In the rows, 128 means zero.
Each path below is one point turned by a fixed rotation once a step. After each direction that follows a path, write how fast that rotation turns it, in degrees per step (0 if it stays still).
Each turn is a multiple of 5 degrees from 10 to 175, or 0.
Rotation 1:
[121 127 111 125 127 134 131 128]
[118 127 122 129 127 124 113 132]
[123 134 124 133 125 112 131 135]
[124 137 119 140 126 134 134 132]
[130 137 122 134 134 131 114 126]
[138 128 119 130 135 117 126 134]
[129 124 125 137 132 134 131 143]
[127 137 138 133 137 131 120 135]
[136 138 129 123 140 124 135 129]
[131 124 121 122 138 140 133 133]
[122 123 133 119 137 130 117 135]
[122 130 133 120 133 117 135 135]
Speeds:
[133 129 126 126 128 119 136 129] -> 120
[132 122 133 129 122 128 129 120] -> 0
[134 130 125 139 127 127 125 130] -> 25
[124 122 133 131 125 124 127 136] -> 80
Rotation 2:
[139 121 130 119 132 126 120 118]
[137 129 133 121 128 121 141 120]
[121 119 136 118 127 118 132 129]
[128 127 144 129 121 126 132 138]
[122 135 138 132 133 119 119 135]
[140 125 129 137 133 124 120 137]
[134 134 117 134 129 114 128 129]
[132 118 117 126 118 121 123 129]
[132 135 127 124 110 126 127 122]
[128 128 134 117 124 127 115 119]
[142 130 140 123 130 129 129 121]
[127 126 135 120 138 115 133 124]
Speeds:
[125 131 123 124 132 137 131 132] -> 0
[135 131 129 130 138 129 124 125] -> 70
[133 118 129 128 127 134 126 132] -> 155
Rotation 3:
[124 129 137 137 145 128 133 126]
[116 135 136 136 125 127 121 116]
[128 129 145 120 125 132 133 119]
[125 120 132 123 141 136 121 118]
[127 142 129 121 136 124 120 118]
[136 129 130 130 130 125 136 109]
[130 127 122 124 120 140 121 113]
[138 137 125 115 133 138 131 126]
[134 131 116 136 140 134 130 121]
[129 144 121 135 119 133 128 122]
[135 129 131 131 123 143 141 128]
[124 129 124 134 133 146 123 133]
Speeds:
[120 126 138 129 130 125 126 129] -> 25
[127 131 128 136 123 121 131 122] -> 90
Rotation 4:
[124 121 121 125 145 134 121 126]
[121 129 126 124 130 140 111 133]
[138 125 138 125 126 136 113 128]
[135 121 137 118 141 129 124 123]
[120 124 129 117 141 139 128 132]
[127 123 128 129 129 147 121 136]
[138 118 130 134 134 136 115 125]
[128 125 127 121 143 127 114 123]
[121 132 133 115 133 137 117 132]
[134 123 140 123 127 143 124 133]
[137 115 132 127 141 136 127 126]
[121 122 121 125 143 136 120 128]
Speeds:
[126 121 126 126 122 120 129 134] -> 0
[129 131 137 119 127 126 132 128] -> 65
[132 129 132 132 119 134 126 132] -> 100
Rotation 5:
[122 130 130 115 134 118 137 136]
[129 132 120 118 123 125 144 132]
[132 138 117 127 129 135 139 121]
[132 138 126 137 142 132 134 122]
[126 129 131 142 141 122 136 133]
[118 121 128 139 126 124 140 134]
[113 126 128 132 118 133 137 123]
[118 136 139 127 125 138 132 119]
[128 133 145 123 134 136 133 132]
[129 121 133 121 136 136 136 141]
[120 120 118 118 136 134 135 132]
[117 134 119 118 136 125 133 121]
Speeds:
[131 129 124 116 132 128 127 130] -> 35
[121 121 125 130 135 124 125 130] -> 65
Rotation 6:
[125 140 126 140 127 134 135 128]
[121 132 134 125 130 134 115 137]
[130 135 120 133 140 119 128 132]
[125 118 118 119 126 126 119 132]
[132 121 129 126 130 117 142 129]
[124 116 128 125 126 140 131 119]
[126 140 139 125 126 126 136 121]
[131 129 133 134 131 135 114 120]
[134 142 122 129 120 123 125 131]
[130 118 129 137 126 126 119 139]
[129 130 117 129 129 131 140 138]
[112 119 133 125 132 129 128 133]
Speeds:
[126 120 130 126 127 134 119 129] -> 175
[133 133 133 134 121 132 125 125] -> 45
[122 131 131 122 120 124 127 131] -> 145
Rotation 7:
[131 135 116 131 133 129 140 125]
[119 124 125 124 127 115 120 123]
[136 134 135 126 128 135 116 132]
[128 115 129 133 131 138 138 130]
[126 138 125 127 124 121 138 118]
[121 129 127 131 126 119 116 138]
[142 126 125 122 135 137 124 130]
[119 119 135 127 131 131 137 119]
[127 141 128 134 115 126 128 126]
[131 122 122 135 135 121 124 140]
[134 126 127 111 133 130 131 123]
[113 129 137 131 126 136 126 124]
Speeds:
[123 135 133 128 122 130 123 134] -> 115
[136 125 134 125 130 125 127 135] -> 100
[130 126 135 135 123 132 133 125] -> 85
Rotation 8:
[130 135 126 143 122 129 132 140]
[130 126 118 126 128 116 144 127]
[124 143 120 121 134 124 123 136]
[132 122 114 138 131 134 127 138]
[122 119 127 123 141 120 137 133]
[120 138 132 137 134 123 122 139]
[126 125 121 142 121 127 141 133]
[129 136 125 118 132 116 140 133]
[129 139 114 133 130 126 119 134]
[126 117 114 129 132 133 137 135]
[126 128 132 124 144 119 128 139]
[119 131 124 146 128 124 124 134]
Speeds:
[136 122 131 126 131 125 135 128] -> 125
[130 123 122 137 125 125 126 123] -> 135
Rotation 9:
[136 124 136 112 123 128 123 115]
[132 125 125 125 119 121 111 140]
[143 140 129 136 133 132 118 123]
[125 128 140 120 143 121 118 129]
[140 129 141 120 121 133 130 140]
[126 130 127 120 124 142 111 124]
[141 113 128 132 135 126 117 130]
[127 136 144 140 129 129 119 134]
[130 130 131 119 144 142 128 136]
[130 113 143 123 122 136 126 123]
[125 122 123 135 121 137 116 143]
[135 126 129 143 140 139 125 119]
Speeds:
[129 122 122 126 119 131 124 126] -> 80
[120 131 133 129 125 128 123 121] -> 160
Rotation 10:
[118 123 133 127 119 125 138 135]
[125 126 145 130 126 126 136 126]
[115 124 136 119 130 125 134 130]
[127 118 140 123 131 129 132 118]
[115 123 133 121 134 135 123 124]
[126 116 130 123 122 137 125 119]
[118 128 133 129 123 139 117 124]
[124 125 127 124 111 131 124 123]
[122 134 136 133 117 127 120 121]
[118 128 126 125 116 117 127 124]
[124 127 134 135 125 117 125 116]
[114 123 124 130 129 118 127 125]
Speeds:
[120 135 129 129 133 129 123 132] -> 160
[127 124 127 125 138 123 127 122] -> 45
Rotation 11:
[124 124 124 137 120 111 127 125]
[125 129 134 129 116 117 116 131]
[132 136 128 134 128 113 117 122]
[123 136 128 122 125 125 110 124]
[123 130 119 130 131 122 119 112]
[113 123 123 127 122 128 116 123]
[122 118 125 140 124 120 122 119]
[122 121 132 136 121 124 113 134]
[135 126 132 140 128 121 114 123]
[129 132 128 129 130 130 107 130]
[132 127 122 130 134 131 114 114]
[120 122 118 128 130 137 114 126]
Speeds:
[134 125 132 128 126 127 131 117] -> 175
[130 122 129 133 133 136 123 128] -> 10
Rotation 12:
[129 112 140 127 127 123 130 139]
[128 129 145 119 124 123 139 129]
[142 129 138 129 135 115 132 133]
[140 136 130 132 122 124 144 126]
[142 142 130 137 133 133 127 132]
[136 127 122 142 121 140 135 133]
[128 133 134 131 127 148 124 136]
[129 112 132 132 126 139 126 140]
[123 123 142 116 123 136 133 135]
[134 118 140 121 133 120 128 140]
[134 129 136 120 121 118 143 132]
[141 140 137 130 133 118 130 135]
Speeds:
[135 131 124 121 131 123 132 128] -> 45
[133 121 126 133 133 124 123 132] -> 155
[128 132 134 134 128 119 130 123] -> 40
Rotation 13:
[122 127 140 128 126 130 114 143]
[123 126 143 125 140 137 133 120]
[122 130 126 133 140 111 123 120]
[112 129 126 121 121 121 138 137]
[125 126 129 120 138 135 117 144]
[118 132 141 139 134 138 128 124]
[122 134 131 118 135 117 123 114]
[119 120 133 129 125 112 132 139]
[121 125 123 120 141 138 134 139]
[118 137 130 140 134 133 115 129]
[117 135 141 116 124 126 129 118]
[128 117 136 124 137 113 124 135]
Speeds:
[131 129 123 118 134 129 125 126] -> 160
[128 133 133 128 126 137 121 128] -> 80
Rotation 14:
[119 126 123 109 119 132 131 132]
[129 114 139 121 130 135 121 116]
[117 121 122 121 114 138 134 131]
[121 121 133 123 130 135 113 115]
[117 116 125 134 114 134 135 129]
[112 129 129 126 132 133 113 121]
[117 114 130 139 119 122 133 123]
[107 133 131 127 134 131 120 133]
[119 118 135 134 126 112 131 119]
[111 128 135 126 134 128 129 144]
[121 126 137 121 130 112 132 116]
[121 118 137 122 131 127 133 145]
Speeds:
[132 125 128 127 130 121 121 120] -> 155
[126 126 123 133 123 135 123 124] -> 25
Rotation 15:
[122 136 114 129 130 137 123 138]
[132 144 125 136 124 137 135 128]
[118 140 118 130 124 123 132 136]
[128 136 126 141 135 129 142 132]
[124 131 109 130 136 128 131 134]
[131 137 124 137 134 143 131 134]
[125 142 113 127 122 131 128 130]
[123 143 131 138 126 131 136 136]
[124 136 113 132 130 120 139 129]
[124 132 124 139 140 135 133 139]
[132 136 109 129 131 136 131 127]
[123 142 126 134 126 139 126 139]
Speeds:
[130 133 128 125 121 136 122 127] -> 70
[134 124 134 119 128 125 128 131] -> 0
Rotation 16:
[124 133 134 134 124 120 118 115]
[129 133 126 130 129 148 124 131]
[136 128 133 129 118 120 136 141]
[119 137 134 130 139 121 132 121]
[131 130 115 120 126 139 133 122]
[133 115 126 140 125 121 132 132]
[122 129 129 122 145 124 120 133]
[123 126 123 116 114 129 124 122]
[133 120 139 141 126 133 124 122]
[134 140 127 125 134 129 120 141]
[116 133 131 126 115 123 136 128]
[134 127 136 129 137 136 137 116]
Speeds:
[123 125 131 137 124 122 129 125] -> 140
[136 129 132 129 133 120 126 127] -> 120
Rotation 17:
[127 145 133 119 132 132 126 132]
[141 126 133 118 132 123 129 116]
[125 138 135 117 135 129 120 136]
[134 125 127 116 130 118 125 115]
[125 132 134 122 134 124 113 138]
[129 126 123 118 123 115 123 117]
[129 130 133 132 130 122 111 137]
[126 129 124 122 114 116 125 122]
[134 134 131 139 126 124 113 134]
[128 132 130 124 109 120 131 126]
[139 139 129 139 126 129 119 129]
[131 134 137 123 113 124 136 128]
Speeds:
[125 125 133 123 124 130 129 138] -> 160
[132 130 123 130 132 134 121 134] -> 175
Rotation 18:
[134 133 138 135 128 138 132 122]
[134 128 126 125 124 121 135 113]
[130 134 127 130 130 136 144 130]
[127 135 121 138 122 125 129 117]
[132 135 138 127 126 139 133 121]
[137 126 125 130 127 121 137 116]
[125 138 126 127 126 136 142 128]
[131 133 125 143 125 126 129 118]
[131 134 136 122 123 136 133 118]
[138 126 126 134 130 123 140 121]
[122 139 123 127 123 133 139 124]
[134 132 131 143 127 131 129 120]
Speeds:
[122 134 126 136 125 131 122 129] -> 95
[132 123 124 135 129 120 126 125] -> 170
Rotation 19:
[123 133 131 124 119 132 124 140]
[132 136 125 122 134 116 123 133]
[136 117 129 135 126 120 126 131]
[128 128 142 127 124 125 133 120]
[131 128 133 119 124 139 118 129]
[130 127 123 121 142 125 124 123]
[128 115 120 135 126 130 130 121]
[124 134 131 128 126 136 141 121]
[125 136 123 129 128 140 121 134]
[122 131 121 129 140 120 130 134]
[127 124 122 137 117 120 131 130]
[132 137 138 127 123 127 137 132]
Speeds:
[129 131 132 130 124 120 126 136] -> 35
Rotation 20:
[135 137 117 128 141 121 126 127]
[128 133 112 137 138 131 130 133]
[133 121 117 139 129 134 136 134]
[143 117 125 133 126 128 137 129]
[147 126 127 125 133 121 131 124]
[139 137 121 127 141 122 125 126]
[130 136 114 135 139 128 126 133]
[130 123 114 139 131 132 134 137]
[139 116 121 134 126 129 138 130]
[146 122 127 127 131 124 135 122]
[143 135 124 127 139 123 126 123]
[134 138 117 133 140 127 123 132]
Speeds:
[125 136 127 130 135 134 126 124] -> 70
[130 125 128 121 135 133 129 134] -> 0
[133 134 131 126 129 123 120 132] -> 65
Rotation 21:
[129 129 115 126 140 132 137 135]
[137 129 124 134 119 127 137 115]
[128 116 135 119 118 132 119 127]
[115 137 135 122 134 135 129 131]
[132 134 126 146 132 133 127 132]
[143 124 134 125 127 117 132 131]
[116 128 127 122 126 114 122 121]
[121 125 113 126 134 136 126 136]
[138 135 124 128 127 136 141 120]
[132 118 137 131 118 130 121 119]
[117 127 140 119 130 130 127 138]
[123 143 125 140 132 128 128 132]
Speeds:
[129 132 137 133 131 124 125 134] -> 55
[138 132 126 128 120 127 127 129] -> 100
Rotation 22:
[138 124 130 133 117 124 113 130]
[123 125 119 134 110 134 127 128]
[123 113 127 135 131 140 135 132]
[131 126 138 126 132 133 129 146]
[126 147 126 131 129 135 127 137]
[128 136 133 141 136 134 131 117]
[128 127 147 128 126 129 121 119]
[113 130 130 126 121 125 114 127]
[113 123 125 139 128 119 133 128]
[123 123 137 123 127 123 145 132]
[122 135 128 111 137 129 131 133]
[131 138 122 129 143 118 126 127]
Speeds:
[132 131 135 123 119 126 129 131] -> 120
[118 132 135 129 130 125 129 127] -> 20
Rotation 23:
[128 124 135 140 117 131 135 127]
[141 128 138 133 126 134 132 133]
[129 132 140 134 116 128 135 125]
[135 136 140 128 126 136 131 136]
[125 136 135 127 118 132 139 124]
[128 134 134 128 127 142 134 138]
[126 130 129 129 120 138 142 123]
[128 126 131 135 126 142 133 138]
[134 124 129 133 120 136 140 123]
[131 124 137 140 123 135 130 136]
[140 128 136 132 120 131 137 123]
[129 132 142 135 121 131 129 135]
Speeds:
[128 119 121 133 129 132 130 128] -> 40
Rotation 24:
[123 133 137 135 133 136 132 142]
[126 120 131 143 115 122 128 126]
[124 112 136 124 139 128 122 124]
[123 125 115 127 123 141 119 134]
[127 128 120 140 137 132 138 118]
[125 131 132 120 120 131 125 110]
[138 134 119 122 138 123 117 126]
[139 136 127 122 125 138 141 134]
[124 134 125 128 123 110 137 126]
[126 135 146 123 134 126 122 134]
[137 125 127 136 118 125 122 142]
[125 113 134 131 134 126 142 132]
Speeds:
[129 127 121 133 133 119 126 128] -> 160
[122 119 131 134 127 129 126 133] -> 35
Rotation 25:
[133 121 115 135 121 128 136 125]
[125 122 139 122 125 119 136 136]
[118 128 115 135 130 130 134 133]
[120 115 133 124 125 121 120 128]
[129 126 114 121 138 132 131 135]
[133 113 126 128 119 124 129 121]
[131 128 128 122 132 125 141 141]
[119 122 122 139 120 126 134 124]
[120 122 134 123 133 122 126 141]
[122 123 110 128 129 131 127 124]
[133 113 134 121 128 122 125 131]
[132 129 114 124 128 129 140 132]
Speeds:
[127 124 125 136 131 135 131 123] -> 155
[129 124 138 126 135 131 130 131] -> 160
[132 131 131 131 123 126 139 129] -> 65
Rotation 26:
[113 131 118 121 127 130 123 139]
[119 127 120 115 121 116 127 131]
[132 123 121 123 116 114 120 123]
[139 118 119 134 116 128 120 128]
[135 113 119 130 125 140 129 133]
[127 113 124 118 138 138 129 127]
[121 122 129 118 139 131 115 121]
[117 130 128 127 128 129 107 129]
[114 128 123 130 119 126 119 140]
[118 120 117 125 119 117 132 135]
[132 118 114 125 124 115 129 122]
[142 121 114 129 127 129 119 121]
Speeds:
[129 120 126 138 128 125 132 126] -> 55
[126 124 129 120 132 123 134 124] -> 85
[134 131 134 130 134 123 130 134] -> 0
Rotation 27:
[121 128 138 125 115 132 131 139]
[127 124 128 126 133 141 115 119]
[116 132 132 127 136 113 129 125]
[137 135 133 132 128 135 141 120]
[132 110 122 132 123 121 129 127]
[136 141 127 132 123 122 116 134]
[122 128 115 129 136 137 133 138]
[121 128 135 114 115 129 130 129]
[134 123 137 126 141 135 119 124]
[114 129 133 139 130 119 132 126]
[136 135 121 129 124 133 134 113]
[135 116 122 125 130 115 131 134]
Speeds:
[133 130 130 125 135 120 123 130] -> 115
[132 138 133 127 122 130 126 126] -> 155
[136 128 123 135 125 122 131 127] -> 55
Rotation 28:
[124 126 136 137 130 109 130 124]
[122 127 132 141 126 130 144 137]
[126 131 120 146 121 120 126 122]
[123 124 141 137 133 114 134 127]
[122 130 124 141 123 130 144 135]
[127 130 127 145 121 116 123 122]
[123 122 139 138 136 120 140 131]
[123 133 119 141 119 126 140 131]
[127 127 135 144 125 115 123 123]
[122 123 132 138 137 123 144 132]
[124 135 121 141 115 121 134 129]
[128 123 140 145 130 119 126 126]
Speeds:
[129 126 141 127 127 126 125 130] -> 135
[131 125 127 134 134 127 120 122] -> 125
[122 135 131 137 130 126 131 126] -> 0
Rotation 29:
[132 140 119 118 136 121 132 126]
[131 139 126 114 122 131 136 123]
[129 133 133 120 121 140 137 137]
[126 134 129 130 131 132 137 146]
[125 139 117 130 133 120 133 138]
[129 138 113 118 126 124 128 128]
[134 134 124 110 125 136 128 129]
[133 134 136 118 133 136 137 136]
[126 139 132 130 131 126 143 137]
[122 140 117 130 121 124 137 135]
[127 134 113 120 122 132 125 136]
[134 132 123 113 135 133 125 137]
Speeds:
[127 129 138 129 125 131 136 126] -> 65
Rotation 30:
[133 141 122 120 121 128 118 124]
[138 141 128 135 120 123 121 121]
[134 130 122 142 121 116 122 130]
[129 124 115 128 126 113 119 130]
[132 132 116 120 134 118 122 120]
[134 144 118 130 135 125 129 121]
[130 143 116 136 124 129 127 134]
[129 135 118 127 115 126 117 135]
[135 133 126 124 119 119 115 122]
[138 133 126 136 128 115 123 118]
[131 130 115 139 132 115 127 130]
[126 132 109 125 131 120 124 132]
Speeds:
[127 137 126 125 126 137 129 131] -> 55
[123 123 122 126 124 127 126 137] -> 90
Rotation 31:
[120 130 130 117 128 132 122 141]
[126 139 123 115 131 119 130 134]
[123 130 122 119 127 118 114 124]
[116 125 116 127 128 120 131 122]
[110 123 126 127 123 132 123 130]
[115 129 130 120 126 127 138 138]
[125 133 131 114 121 125 121 136]
[129 129 118 116 129 115 129 131]
[121 126 114 124 126 125 116 126]
[112 126 118 128 135 126 131 129]
[111 134 131 124 125 133 124 131]
[119 131 134 117 127 119 134 133]
Speeds:
[129 136 124 130 120 133 127 126] -> 175
[128 134 123 130 138 128 123 126] -> 55
[133 125 123 127 125 120 125 122] -> 70
Rotation 32:
[120 138 132 131 131 113 122 123]
[124 138 126 125 114 131 117 123]
[144 140 126 126 127 123 123 131]
[124 139 130 131 132 113 127 119]
[124 138 124 128 117 132 117 118]
[145 141 129 129 126 128 124 129]
[128 139 131 131 132 115 133 117]
[124 135 123 129 122 133 119 113]
[145 139 131 132 126 133 124 126]
[132 137 133 129 131 118 137 115]
[125 132 122 128 126 133 121 109]
[143 135 134 133 130 138 122 123]
Speeds:
[126 125 121 127 136 122 128 124] -> 110
